In the rows, zero is written as 128.
Rotation paths and how fast each direction turns (degrees per step):
Each turn is a multiple of 5 degrees from 10 to 175, or 0.
Each row of a path follows its step; steps can be skipped.
path 1
step 2: [128 135 132 121 144 130 127 125 124 127 119 126 121 139 128 133 122 119
 139 142 126 130 126 121 112 118 133 113 130 139 121 112 118 131 132 127
 108 128 129 126 129 132 131 127 126 147 114 126 128 122]
step 3: [138 128 128 133 120 121 136 125 124 147 126 112 131 129 134 125 122 127
 129 117 136 132 124 126 124 137 140 125 122 131 140 128 124 119 119 142
 130 148 135 130 128 125 119 138 132 123 140 142 127 146]
step 7: [115 119 123 121 132 145 136 126 132 113 126 115 126 114 136 120 125 119
 134 120 128 139 131 112 120 119 132 127 120 115 119 133 119 125 132 126
 124 124 121 123 123 135 129 127 126 132 130 145 145 128]
step 8: [115 137 129 133 134 120 131 124 111 133 118 125 128 151 133 109 128 142
 128 126 127 133 116 128 137 124 133 126 129 140 134 131 116 125 128 140
 134 130 118 138 125 119 128 120 129 138 133 116 125 127]
step 11: [127 139 124 140 129 128 125 133 119 140 133 118 115 123 139 118 123 139
 129 129 138 121 127 137 129 114 141 145 127 126 122 124 121 119 128 135
 121 132 126 131 138 123 109 128 133 138 128 136 115 136]
step 15: [138 132 137 126 135 130 133 128 133 142 118 121 127 132 137 131 120 113
 139 128 136 145 140 117 114 120 133 122 130 121 127 124 136 134 125 124
 120 129 136 112 121 143 129 133 119 126 126 137 135 140]
step 19: [118 124 123 129 111 121 134 119 118 123 122 127 122 115 135 137 137 126
 120 126 126 120 134 122 122 121 123 136 129 123 110 123 112 115 124 131
 116 141 132 121 132 133 111 122 135 133 125 141 125 123]
step 20: [131 132 118 130 134 145 131 132 121 128 114 122 135 129 144 114 128 124
 135 117 140 132 112 124 127 127 136 122 130 133 142 127 127 122 138 125
 132 122 111 136 127 136 139 121 129 128 114 141 137 130]
step 23: [126 144 131 128 131 143 120 128 110 145 131 126 125 126 140 119 121 127
 131 130 134 121 131 118 110 129 135 128 136 122 124 141 138 131 140 125
 126 127 120 129 116 143 122 136 119 138 123 126 120 126]
Directions:
[126 124 128 129 128 132 132 130 125 124 128 126 127 127 129 129 131 132
 125 129 127 127 130 126 127 129 121 128 127 130 129 129 129 126 126 129
 129 125 127 123 129 127 125 132 129 132 127 129 133 126] -> 120
[132 124 128 130 131 127 128 129 127 129 128 127 130 129 126 129 129 133
 130 123 130 131 125 127 129 134 128 129 128 122 128 128 131 131 132 130
 127 130 128 124 126 129 127 129 128 129 125 129 127 129] -> 125
[126 127 126 132 124 128 126 128 130 126 127 128 128 128 124 133 129 131
 129 128 128 128 128 128 127 125 127 128 127 129 131 129 127 135 128 125
 126 126 127 130 130 131 127 124 133 130 131 133 126 130] -> 140
[127 129 129 127 124 129 129 131 125 126 129 130 125 134 126 130 128 126
 128 122 129 127 129 129 127 129 127 125 127 133 125 126 129 130 130 130
 128 125 129 127 125 129 125 123 125 129 126 125 126 126] -> 175
[129 126 127 128 124 126 130 127 129 126 126 125 128 126 129 130 132 128
 127 134 128 126 126 129 125 130 126 125 125 127 127 130 128 126 131 133
 128 128 133 130 122 129 128 127 125 122 130 131 127 129] -> 115
[126 128 129 125 128 130 127 125 126 125 133 125 128 126 126 132 127 130
 130 132 131 128 128 131 133 132 130 126 127 125 123 126 123 128 126 127
 124 128 127 127 131 129 128 127 128 125 125 128 129 125] -> 145
[126 126 131 124 129 129 133 131 131 126 130 127 129 130 129 128 124 128
 129 127 131 128 124 126 129 127 130 129 125 130 130 128 124 130 132 131
 128 127 131 130 131 122 128 131 129 129 129 130 127 130] -> 80
